128 stands for zero in the data rows.
Every row has a hidden score. In each pair, how much higher is the second row's than the first's? 15 means about the same, 30 much higher and 0 much lower. The score is a weighted sum of the row's numbers plus the product of two more (or one squared), each taken from its middle value.
[ 88 162  87 102 150  68  88 121  88 149]
[146 145 126 107 147 101 158  79  70  92]: 26
[104  94  83 122 115 151  91 166 160 165]
[159 179 165 143 160 101 117 101 106  80]: 13
[ 73  87  93 113 106 142 144  88 129 162]
[159 134 162 145 123 148 193 115 100  81]: 13
[ 76 137  44  93 124 109  93  90 133 115]
[110 168 143 127 160  58 117 124 114  68]: 10
[152 156 188 129 162  90 153  98 134 123]
[ 91 160 188 145 176 106 125 139 110 121]: 9
[163 173 166 149 163 120 105  98 106  82]
[141 180 148 118 180  89  82 142 145 123]: 9
[112  75  90 109  86 116 145 158 136 169]
[162 177 167 131 155  95 165  97 126 106]: 17
[138 103 128 121 112  77 161 148 169 155]
[ 87  96 105 114 141 110 108 162 159 176]: 14
[177 142 199 157 141 146 123 119 122  91]
[127 110 100 127 141 150  86 180 172 150]: 17
[ 93  86  70 120  82 110  93 152 144 149]
[ 54 109  81 105  89 121 107  99 106 138]: 13
[151 113 114 147 120 105 181  91 161 146]
[121  96  74 112  71 156 131 160 152 127]: 11
[137 123  83 102 124 191 136 143 155 167]
[117 111 130 152  96 113  97 181 158 155]: 8
[119 101 104 117  78 131  89 154 146 173]
[135 155 163 145 169  94 180  94 127 118]: 11
[113 184 139  98 137 143 128  89  74 122]
[127 155 161 139 162 134 168 122 167 129]: 23
[ 85  81  75 104  91 116  90 150 144 155]
[ 72 147 127 131 155 116  73 187 127 146]: 8
[123 142  96 152 138 107 198  76 124 114]
[172 136 189 164 137 161 107 121 143  98]: 15
[141 120 145 115 124  94 162  84  69  90]
[126  96  87 127 115 123 102 162 182 144]: 23
[124 115 151 133 116 143 176 157 173 131]
[156 149 130 111 157 105 154  80  70 105]: 8
[123 141 120 121  57 141  94 107  93  97]
[ 75 145 150 181 153 111  66 150 113 111]: 6
[168 161  84 122  73 126 101 177 123 133]
[106 123 135 117  94 105 159 103  69  86]: 10
[151 135 124 149  76 164 109 103  91  81]
[ 85 103 121 125  67  83 127 131  88 105]: 8
[175 185 161 153 133 149 164 129 107 103]
[118 101 139 140 100 166 121 146 144 183]: 19
[124  87 131 153 189 120  97 140 156 154]
[102 111  58  95  78 130 113 134 146 154]: 18
[103  69 136 169 135 150 136 152 140 169]
[147 168 135 128 172 124 122  94  82  75]: 13
[ 94  81  88 116 113 135 109 170 157 164]
[158  82 147 174 115 151  92 155 158 137]: 15
[157 182 166 149 173 153 105 133 122  92]
[ 96 133 155 184 136  76  72 138 136 138]: 9
[168  93 164 143 129 109 187 148 129 159]
[134 125  72  85  84 155 188 118 122 132]: 23
[152 172 129 138 145 200 109 154 143  93]
[ 79  98  68  90  76 117  98 141 124 144]: 7
[144 141 184 160 142  61 148 137 106  96]
[112 102  96 130 114 151  95 174 168 157]: 26
[153 179 131 110 138 194 100 168 142 122]
[ 88  75  82 112  76  92 105 132 128 148]: 5
[ 81 124 110 140 121 178 131 147 154 168]
[180 159 180 139 153 135 144 106  96  93]: 11
[128  95  90 120 138 163 112 170 167 164]
[149 148 138 110 165 112 157  79  76 101]: 10
[148 147 128 129 119 129 149 103  63  73]
[124 103 113 141 148 174 112 171 159 168]: 22
[161 179 163 119 152 119 128 108  95  69]
[ 96 174 156 120 154 111 146 109  79 147]: 9
[133 127 143 115 138  92 186  84  78 104]
[146 130 170 130 130 116 157 114 172 149]: 24
[112  99  79 107 102 174 120 165 153 159]
[150 153 135 137 194 175 129 129 148 132]: 13
[137  95 128 123  94 123 116 159 166 170]
[124 123 131 116 116 101 160  82  66  91]: 8
[ 76 120 105  90  74 126 100 103 104 152]
[111  55  84 133  94 135 130 150 139 161]: 13
[109 124 135 133 120 167 108 163 176 149]
[119 120 111 135 102 143 121 181 169 157]: 13
[124 112 128 145 100 144 138 144 181 147]
[102 127  89 128  96 142  94 171 162 156]: 13
[137 111 115 146 148 200 127 181 122 161]
[152 182 138 140 177 103 139 118 156 131]: 14
[ 93  94  72 106  77 134  96 154 134 156]
[ 95 183 161 149 135 149  79 122 122  82]: 13
[153 148 155 137 182  76 147  94 127  94]
[107 108 158 139 143 115  95 162 176 143]: 14
[144 125 128 109 102 114 164  91  64  98]
[156 150 163 113 156  89 175 111  98  76]: 13
[136 149 161 117 147  99 165  77  87  95]
[108 187  92 106 137 160 108  78  93 113]: 14
[141 158 140 124 145  99 139  86  72  80]
[138 147 173 146 101  83  61 109 101 130]: 16
[132 128 142 127 122 107 173  86  71  88]
[113  80 107 162  73 137 125 148 144 150]: 20
[ 98  79  70 111  85 109 111 148 149 151]
[144 143  94 130 141 169 100 176 173 132]: 23
[108 100 122 137  88 162 114 177 164 127]
[146 178 164 160 186 120 132 117 109 120]: 10
[124 101 120 118  95  99 174  96  71 103]
[169 172 158 127 161 117 148  83 105  93]: 24
[133 119 119 135 168 166 111 145 173 158]
[141 106 116 103 106 150 120 165 176 158]: 16
[126 152 183 136  81  83 138 139 127 136]
[ 70 171 131 100 109 143 149 112 104 159]: 15
[127 101 131 112  96  98 166  87  74  98]
[146 164 177 151 170 113  99 110 119  76]: 21
[142 184 135 127 158 182 115 143 139  78]
[ 89  95  98  97  80 106 124 127 146 166]: 13
[118 119  94 126  82 158 104 195 146 120]
[120 133  89 138  99 161  82 191 150 134]: 17
[141 180 143 131 168 108 119 102  91  72]
[154 106 145 149 180 134 145 142 154 165]: 20
[102  87  87 156  78 161 145 142 132 151]
[114 176 163  72 132 142 181 135 109 102]: 20
[ 87  89  98 113 110 138 103 167 158 166]
[116 107 125 142 123 138 104 165 184 141]: 16
[ 96  93  93 116 104  77 138 135 124 184]
[164 166 133 153 162 118 146  88 105  71]: 23
[155 156 109 135 166 197 106 147 155 133]
[117 128  91 120  95 161  94 168 159 161]: 13
[ 97 122 148 178 119  86 102 144 108  61]
[145 176 173 148 171 100  84 121 120  92]: 23
[ 95 101 124 120  57 105 147 145  97 111]
[160 128 146 125 189 133  97 150 165 136]: 20
[ 71  94 108 115  83 121  87 124 114 167]
[178 150 152 108 161 117 142 127 173 130]: 20
[142 148 155 144 175 131 140  96  71 108]
[165 162 155 128 172 114 121  95  86  82]: 18
[147 167 145 135 189 120 115 117 133  69]
[168 172 157 149 155 138 108 107 117  66]: 18
[134 177 165 151 143  85  92  84 107 110]
[183 153 190 138 142 148  99 143 133  87]: 16
[179 149 171 151 170 139 138 106 148 125]
[124 115 174 121 172 100 153  93  80 132]: 2
[152 164 159 145 172 124 124  99  86  83]
[ 96 180 145 130 117 120  69  97  86 122]: 10
[126 129 167 140 153 132 158  73  88  92]
[128 138 143 153 184 173 142 140 158 131]: 19
[145 188 155 109 153  67 148 113  98 114]
[111  87  63 120  86 111 121 147 159 149]: 19
[138 144 115 128  85 160  80 171 160 131]
[117 100  97 128 136 144  92 177 171 156]: 11
[172 168 121 141 154 176 156 107 119  75]
[147 170 164 101 151 156 120 102  90  74]: 7
[ 79  89  95  88  86 125 111 153 119 168]
[101  91 105 124  82 142 117 160 159 156]: 18
[ 76  99  99 113  89  97 107 145 141 170]
[173 184 136 128 168 179 112 131 118  90]: 21
[193 143 160 162 162 147 119  97 119  87]
[164 153 166 151 110 118 171 112 156 121]: 9
[128 146 112 132 110 149 178 152 159 164]
[171 135 122 146  89 175 103 137 165 119]: 12
[122 111  96 132 150 163  88 178 172 138]
[ 80  99  80 111  74 105 104  89 115 111]: 10
[103 137  92  94  74  81 114 124 142 158]
[145 150 146 119 155 103 145  83  76  81]: 11
[142 153 128 113 122 106 140  87  68  76]
[ 84 115  74  84  88 105  87 120 117 163]: 15
[122  62  98 135 138 141 131 140 177 141]
[111 103 103 128 126 109  82 172 171 158]: 13
[109 144 131 186 161 116  65 155 143  93]
[ 89 108  81 107  87 133  96 170 152 150]: 17
[111  92 142 121  78  97 169 109  86 103]
[123 128 114 109  88 173  77 164 151 152]: 28
[106  68  89 125 102 143 111 146 153 169]
[133 158 105  76  94  94 127  96 103 169]: 14
[147 121 170 172 137 121 106 147 173 124]
[169 132 172 148 152 181 156 114  92 105]: 17
[108  94 121 158  97 109  96 184 161 112]
[100  84 128 157 150 167 189 135 100 145]: 22
[131 143 143 179 167 103 159 136 162 130]
[127 103 118 123 115 142 145 181 169 159]: 17
[ 58 100  77 130  95 123 100 127 145 150]
[107  94  85 125  94 137  91 165 158 160]: 18
[ 96 167 100 101  93 116 171  92  93 125]
[135 150 111 155 128 179  82 190 141  98]: 16
[123  95 127 113 110 137 112 166 169 170]
[139  87 102 137 134 113 110 167 172 165]: 13
[131 110 138 141  75 113 153 153 146 165]
[140 181 144 155 187 130 100 132 130  87]: 12
[145 196 131 146 139 155  66 164 118 127]
[141 111 130 144 122 128 117 174 183 138]: 14
[169  69 120 127  81 150 163  98 127 115]
[116  95  97 130 122 145 110 155 165 180]: 24
[120 111 102 129 126 194  99 186 156 115]
[147  77 108 129 120 166 119 165 167 154]: 14
[168 165 155 147 146 136 132  92  93  74]
[160 172 175 125 171 120 144 111 102  87]: 11
[123 104 183 180 165 123 110  95 132 102]
[141 162 134 103 148  97 163  96  81  75]: 11
[170 141 136 176 114 167 142 153 161 127]
[ 68 104 113 103  79 121 132 100 112 157]: 12
[149 133 151  98 118  91 179  83  85 133]
[107  88 114 107  65 101 102 113 123 161]: 16
[155 133 115 122 110 154 180 112  73  80]
[167 143 143 149 173 150 104  94 157 140]: 28
[165 184 136 116 165 187 152 142 110 117]
[ 98 156 162 177 160  82  94 127 118  87]: 4
[151 181 169 140 121 159  72 136 129  90]
[ 65  96  91 122 105 124  90 153 128 173]: 8
[ 85 115  83 117  90 142  97 162 144 167]
[ 82 142  75 115  63 111 135 145 117 132]: 15
[ 95 106  88 101  98 115 106 156 162 166]
[143 104 119 111 111  92 131 155 183 147]: 12
[163 105 126 153 112 161  79 147 172 135]
[121  78 132 147 102 118 124 165 152 173]: 9
[173 131 158 153  94 143 160 113 155  98]
[141 151 123 122 110 129 153  92  73  69]: 14
[148 147 193 150  94 171 117 116 117 112]
[109 173 152 107  97  97  74 137 141 154]: 10
[121  88 139 153 138  96 135 146 175 154]
[ 84 117 153 121 102 105 113  60 122 136]: 15
[106  80 134 135 131 176 172 174 104 150]
[102  83 141 111  86  72 114  91 114 149]: 6
[125 114 105 137 152 161 101 175 174 145]
[135 112 110 105 117  87 178  69  87 123]: 10
[ 89  96 117 167 157 161 114 182 142 148]
[141 159 118  78 173  74 150 106 154 116]: 14
[115 132 145 110 161  96 154  78  76  94]
[160 191 160 114 164 171 115 114 114 105]: 24
[182 145 156 139 171 150 123  94 100  81]
[124 110  86 125 123 170  96 184 161 150]: 13
[ 91 100  64  94  85 101  98 145 129 160]
[102 146  87 108  63 155  81 120 109 107]: 20
[ 91  89  72 114  89 108 106 153 156 150]
[165 155 123 112 116 126 174  80  85  91]: 17
[124 114 108 130 146 146 100 164 182 152]
[125 165 178 138 163  79 143  98 134 105]: 9
[152 150 122 119 152 149  89 163 178  97]
[109  74 134 162 158 155 135 169 151 150]: 11
[164 149 138 140 167 104 174  73 118 122]
[ 59 110 109  84 106 103 121 152 151 155]: 11
[152 160 141 114 152 115 144  87  70  89]
[ 83  99  77  95  71 131 117 134 116 156]: 19
[147 120 147 119 155 149 139  48 112 105]
[ 82  85  88 119  96 115 113 156 136 175]: 10
[122 103 111 120 103 152  93 177 168 153]
[160  92 139 107  93 121 180  82 139 124]: 9
[131 139 130 133 177 149  93 172 163 149]
[118 143 178 124 164 135 145  80 147 132]: 15
[129  96  91 129 129 161 105 172 169 159]
[101  81 116 143 113 139 125 172 149 175]: 13
[ 97  87  69 108  88 102  95 160 145 150]
[136  97 164 171 154 161 107  83 147 117]: 24
[ 51 128 121 103  97 123  86 122 148 144]
[130  83 117 157 108 199 139 129 134 159]: 23
[113 134  69 106  72 128 137 139 150 154]
[157 112 108 138 164 174 111 165 160 160]: 16
[142 102 132 141  97 158 140 166 165 155]
[172 174 112 104 169 193 111 137 137 106]: 17
[129 111 132 116  97 102 161  97  64  98]
[184 137 183 155 160 147 149 132 141 102]: 23
[ 83 103  79 113  72 118 102 145 126 160]
[104 164 131 141 108 117 170  76 142 133]: 19
[143 161 135 117 195 128 108 136 165 121]
[132 169 160 141 167  89 125  97  97  78]: 11
[118 127 153 110 110  93 162  89  71 102]
[151 160 153 120 170  97 143  89  88  85]: 17
[136 172 179 106 171  92 146 127 142 100]
[ 97 117  99  96  84 121 105 162 153 166]: 21
